Here are some points, each followed by its number:
np.array([9, -5, -5, -25, 50, -9, 4, 12, 58, 6, 0, 65, 49, 0, -6, -1]) 0
np.array([-87, -15, 35, 65, -121, 2, -15, -49, -127, 10, -17, -102, -83, 1, 37, -77]) 1
np.array([9, -9, 4, -3, 23, -9, 8, 7, 14, 13, 2, 22, 17, 9, 11, -19]) 2
np.array([20, -24, -9, -15, 29, -25, -15, 11, -1, -8, -4, 1, 13, -10, -12, -6]) 3
np.array([39, 27, 0, -3, 23, 16, 25, 19, 27, 13, 9, 18, 11, 6, -2, 31]) 4
np.array([37, 19, -2, -11, 42, 18, 19, 18, 66, 2, -5, 45, 29, -6, -9, 43]) 5
np.array([21, -8, 6, 4, 17, -4, 12, 6, -9, 12, 4, 8, 6, -4, 0, -5]) 6
np.array([21, -12, -11, -10, 41, -6, -9, 10, 18, -2, 3, 11, 25, 1, -8, 5]) 7
np.array([31, -10, -10, -2, 35, -4, -11, 31, -12, 1, 3, -23, 2, -1, -18, 2]) 8
np.array([32, 21, -12, -12, 34, -3, 5, 15, 35, -8, 12, 25, 31, 16, 10, 37]) 9
np.array([-6, -7, -2, -22, 8, 1, -17, 6, 29, 2, 6, 14, 11, -3, -8, 6]) 10
np.array([4, -18, -15, 1, 1, -8, -12, -3, 17, -8, 14, 9, 12, -2, -9, -1]) 11
np.array([-87, -8, 44, 97, -126, 43, 27, -51, -121, 19, -7, -93, -72, 8, 34, -75]) 12
np.array([43, 26, 1, -15, 30, 13, 11, 13, 46, 7, -5, 15, 16, -11, -17, 46]) 13
np.array([11, -12, -3, -16, 42, 0, -1, 22, 44, -1, 3, 44, 41, -3, -14, 4]) 14
np.array([19, 33, -5, -3, 1, 13, 27, -2, 34, -12, 5, 15, -2, 1, -2, 44]) 15
np.array([-6, -34, -2, 9, -4, -26, 6, 1, -37, -3, -4, 0, -3, 4, 4, -39]) 16
np.array([-21, -29, 14, 18, -21, -11, 3, -10, -51, 10, -5, -27, -19, 0, 6, -46]) 17
np.array([13, -6, -10, -28, 49, -7, -11, 3, 54, 1, -4, 47, 46, -1, -8, 7]) 18
np.array([19, 5, -13, -8, 2, -10, 10, -3, 11, -11, 7, 18, 10, 6, 8, 12]) 19
np.array([-3, 44, 2, -24, 15, 23, -2, 18, 32, 2, 8, 15, 1, 14, -5, 44]) 20
np.array([34, 8, -9, -16, 26, -3, 19, 14, 18, -5, 0, 21, 17, 15, 16, 24]) 21
np.array([-60, -26, 8, 50, -79, 21, 3, -36, -81, -3, -12, -65, -52, -3, 24, -54]) 22
np.array([20, 29, -9, -31, 36, 6, 5, 14, 34, -7, 8, 35, 21, 19, 4, 49]) 23
np.array([6, -27, -8, -10, -1, -28, -21, -5, -18, 4, 12, -2, -1, 1, -14, -6]) 24
New points follow, each followed by the numbers of its five nearest points above by angle, seen from the average point of the numbered points, nearest first.
np.array([24, -4, -8, -6, 29, 8, -7, 25, -13, -1, -2, -12, 23, -8, -7, 0]) 8 3 7 6 14
np.array([26, -12, 6, -8, 37, -8, -9, 21, -5, 5, 1, -19, 27, -5, -10, 1]) 8 3 7 6 14
np.array([5, 16, -9, -2, 17, 10, 18, 0, 41, -17, 17, 37, 14, -4, -4, 30]) 5 15 23 9 13
np.array([47, 17, -6, 5, 15, -6, 20, 9, 39, -11, 1, 11, 7, -1, -4, 33]) 13 4 15 5 9
np.array([5, -14, -13, 0, 0, -9, 1, -11, 25, 0, 15, 16, 16, -5, -9, -2]) 11 10 18 0 14
np.array([34, 18, -10, -7, 50, 9, 21, 10, 65, -6, 5, 46, 28, -4, -8, 48]) 5 9 13 23 4
np.array([-6, -11, 6, -12, 7, -6, 1, -2, -2, 5, 6, 21, -1, -7, -1, -11]) 16 24 2 17 10
np.array([44, 9, -2, 14, 23, -3, 25, -5, 38, -13, 5, 23, 22, -10, -14, 23]) 5 13 4 9 15
np.array([1, 4, -12, -1, 3, 15, 13, 2, 37, -11, 17, 27, 12, 5, -3, 26]) 15 5 23 9 20
np.array([-8, 12, 6, -12, 10, 14, 4, 0, 19, 7, 0, 10, 0, 5, 0, 5]) 20 10 23 15 5
np.array([49, 14, -4, -19, 48, 7, 18, 25, 56, -5, -6, 48, 22, -8, -12, 28]) 5 13 9 14 4
np.array([36, -8, -17, 10, 10, -15, 12, 2, 14, -9, -7, 14, 8, -20, -16, 19]) 13 19 5 7 3
